One hidden turn or mirror swaps the rows below in pairs. Which row is each named row swapped with?
The rows were stretched afterwards, more along some directions than others.
Gipe: [  8   8  -6 -21  -4 -37  19 -11 -18 -23   7 -10  12  -7   1  -2  -5  -4
 -45]
munog: [  6   3   8  10  -8 -36  19 -36  -7   3  28  16 -10 -19  17  -5 -12  -2
  -1]
bora: [ 13 -10  12   9  16 -15   8 -26 -23   0  13  12   8 -18 -13   3 -23  10
  -5]
Tugu: [ -1 -16  11  16 -12 -20  -3 -25 -16   5   8   7  -5 -12   8 -19 -17  -5
  -7]
Depo: [  7 -23  24 -21   9 -54  41 -16 -20 -14 -25   3  -2  -4 -14  22 -20  10
  17]
vosem: [  7 -17  13   8   1  -4   7 -27  -4   8  43  13  -5  -5   3  -6 -20  10
   2]
movev: [  2  -4 -24 -11  26   5 -14  10  -8 -30   3   0  24  13 -10 -12  -4 -12
 -14]
Foru: [ 14 -20   1  10  13 -42  22 -17 -16 -20 -13  -1  -2 -27   4  14 -54 -24
   5]
vaz: [ 12  -8   3 -22  16 -32   8   5 -12 -13 -21   5   3   5 -17  17 -30   6
   2]
Dit: [  2 -25   4   8  -1 -38  24 -14  -7 -17  -1  17   2 -16  11  -1 -23 -29
  20]
zuror: [  0  -7  -5  15  -5 -24  -9 -22 -12 -17  15   9  -8  -5  25 -14  -9 -27
   7]
pab: [  9  -3 -27 -11  10 -10   9 -12   2  -7  16 -11  11   3  12   9 -23  -8
 -16]
risim: [ 21 -28   2 -14  36 -36  38  -4 -27  -6   7  12  20  -7 -33  15 -28 -15
  12]
rola: [ -2 -24  -5 -23   5 -21  17  -6 -17 -17  11 -11  20   2  11   9 -18  -4
  -7]
zol: [  2 -11  10  16  -9  -8   6 -39 -12  10  11  -7   8 -14  18   8 -32  -1
  15]
dun: [ 11  -1  29  -2  -4 -46   9   7 -10  -5 -16 -17 -11 -28 -17   2 -37  32
   1]
Lubur: [  6 -14  28  -9   3 -54  38 -11 -16  -1  -5  -7 -12  -4 -16  21 -28  28
  19]
rolov: [ 14 -18  21 -10  -5 -56  32 -23 -13  -8   8   5   6 -11   4   2 -22   1
 -34]
luzug: [  2  11 -13  -4  12 -13   2 -14  -9   4  -2  -7   7   8 -33  10 -21  27
  -4]
Rifeb: [  9 -10  -7 -15  10 -33  18   5  -4 -24  -5   8  -2   9 -21   5 -23  -7
  -3]
rutut: [ 19 -17   7   4  22 -29  14  -6 -22 -13  -1   6   8 -15 -20   1 -58   8
  -5]
Nife: [ 27 -16   9 -25  12 -28  40 -14  -1  -3  21   4   1  -4   2  14  -3 -15
 -11]
Supar: [  2 -24 -17   3  18 -39  12 -19 -24 -23   0  24   5   5   6  -8 -24 -26
  12]
Gel: [  7 -13  -9 -38   3 -50  29   3 -22 -34  -4   6  21  10  12   5  -7 -26
 -20]
Pavi: [  4 -39   8 -10  11 -25  27 -15 -28 -13  10  10  11  -8 -12  18 -53   0
  19]
sog: [  7  10  10 -17   8 -24  10   8 -13 -21  -2  -4  -2  -1 -11   6 -10  -1
 -25]
Bod: [  6 -12  -1  -3  16 -26   3  11 -11 -17   8  16  13   2  11 -12 -24 -17
 -12]
sibo: [ 11 -13   7 -28  17 -28  48   0 -23 -19   0  -4  11  13 -22  25 -24  15
  -4]
kuval: [ -3  -4  17   6 -10 -20  -3 -23  -7  -5 -14  -2  -8 -17  -6  -2 -19  17
   4]
Vomug: [  9 -24   5 -18  -8 -62  59 -16  -8 -15  -5  13  -8 -13  29  13 -15 -19
   9]
tigef: [ 12 -37  22  -8  -2 -44  36  -3 -20 -24  12  13   6 -10   4 -11 -15 -20
 -27]
Zunut: [  9  -3  -4 -11  -1 -17  19 -12 -21 -10  22  -2   1 -17  -1  -7 -20  -8
 -15]
Silib: [ -9 -29   4  -3   9 -44  12   0 -34 -32  -5   2   7  -2  -5   4 -43   2
   7]
Fima: [ 11  -8  19   6  -5 -41  18 -32 -25 -13  -9   4  10 -10  -9   7 -30   4
  10]
delu: [ 16 -21   8  -3 -11 -53  45 -28 -15 -10  -3  14 -19 -10  26   6 -21 -25
   6]
boz: [ 15  -9  -2 -14   6  -7  22 -21   2 -10  11   3  -1   4  -5  18 -25  -5
   5]
vulat: [  2 -14   5  23   7 -26  -8  -4  -2 -14  17   9  -8 -16   1 -16 -24 -13
  17]
fufo: [  3 -15  34  -6  -7 -45  42 -23 -17   7  19   3   8 -17   0  13 -21  13
 -10]
niz: [  3  -5 -16 -35 -10 -28  19 -15  -3 -25  -9  -4  11   8   8  13  -5 -14
  -8]
zef: [ 14 -23  26  -1   6 -33  30  -3 -16  12  14   4  -8  -2 -21   9 -36  14
  12]
lurag: [  9 -11   9  -2   5 -19  26 -16 -16  -4  17 -24   1  -8 -26  22 -42  14
  -2]
fef: [  6 -15  22  -5  -4 -47  24   8 -26 -20 -12  -6  -5  -8 -33   3 -37  16
  -8]
zofig: [  9   2   6 -12 -12 -22   3 -20 -13  -3   1  -2   4  -4   4 -16 -18  17
 -16]
ribu: [ -1  -9   3   1 -14 -35  15 -13 -19 -18  23  17   3 -10  19   2 -21 -21
 -13]
rud: [  9 -15   7   1  22  -6   0  -5 -24 -10   4  13  12  -3 -35   6 -48  -1
   7]
Sagor: [  3   1  -5 -20 -13 -26  20  -7  -1 -11  -8 -26  -7  -4  17  15 -12   5
   5]
rike: [  5 -15 -18  -6  13 -22  28 -37 -15 -10 -29   5   6   7  11  18 -21 -26
  19]
nubur: [ 15 -29  -6  -1  22 -27   6 -14  -8 -17  23   3  11   3   4  -6 -33 -10
   0]
Parub: [ 13  -8  17  -5  -3 -22  14 -15 -14 -14  25 -13  -4 -11  -6  10 -37  23
 -28]
Peno: [ 18   7   1 -18 -12 -43  44 -19  -6  -5 -13  -6   5  -8  11  19  -6   1
 -14]
vapi: [ 17  -7   1  -7  20 -36   8   1   5 -27 -25   2  -2 -18   5   8 -26 -23
  13]
vumiv: [ 12 -22  15   0   5 -60  25   7 -28 -39   8   2  -5 -18  -6   1 -45   9
  -7]

niz swaps with Pavi
rolov swaps with Foru
Rifeb swaps with Silib
vapi swaps with fufo
fef swaps with Supar
rike swaps with tigef

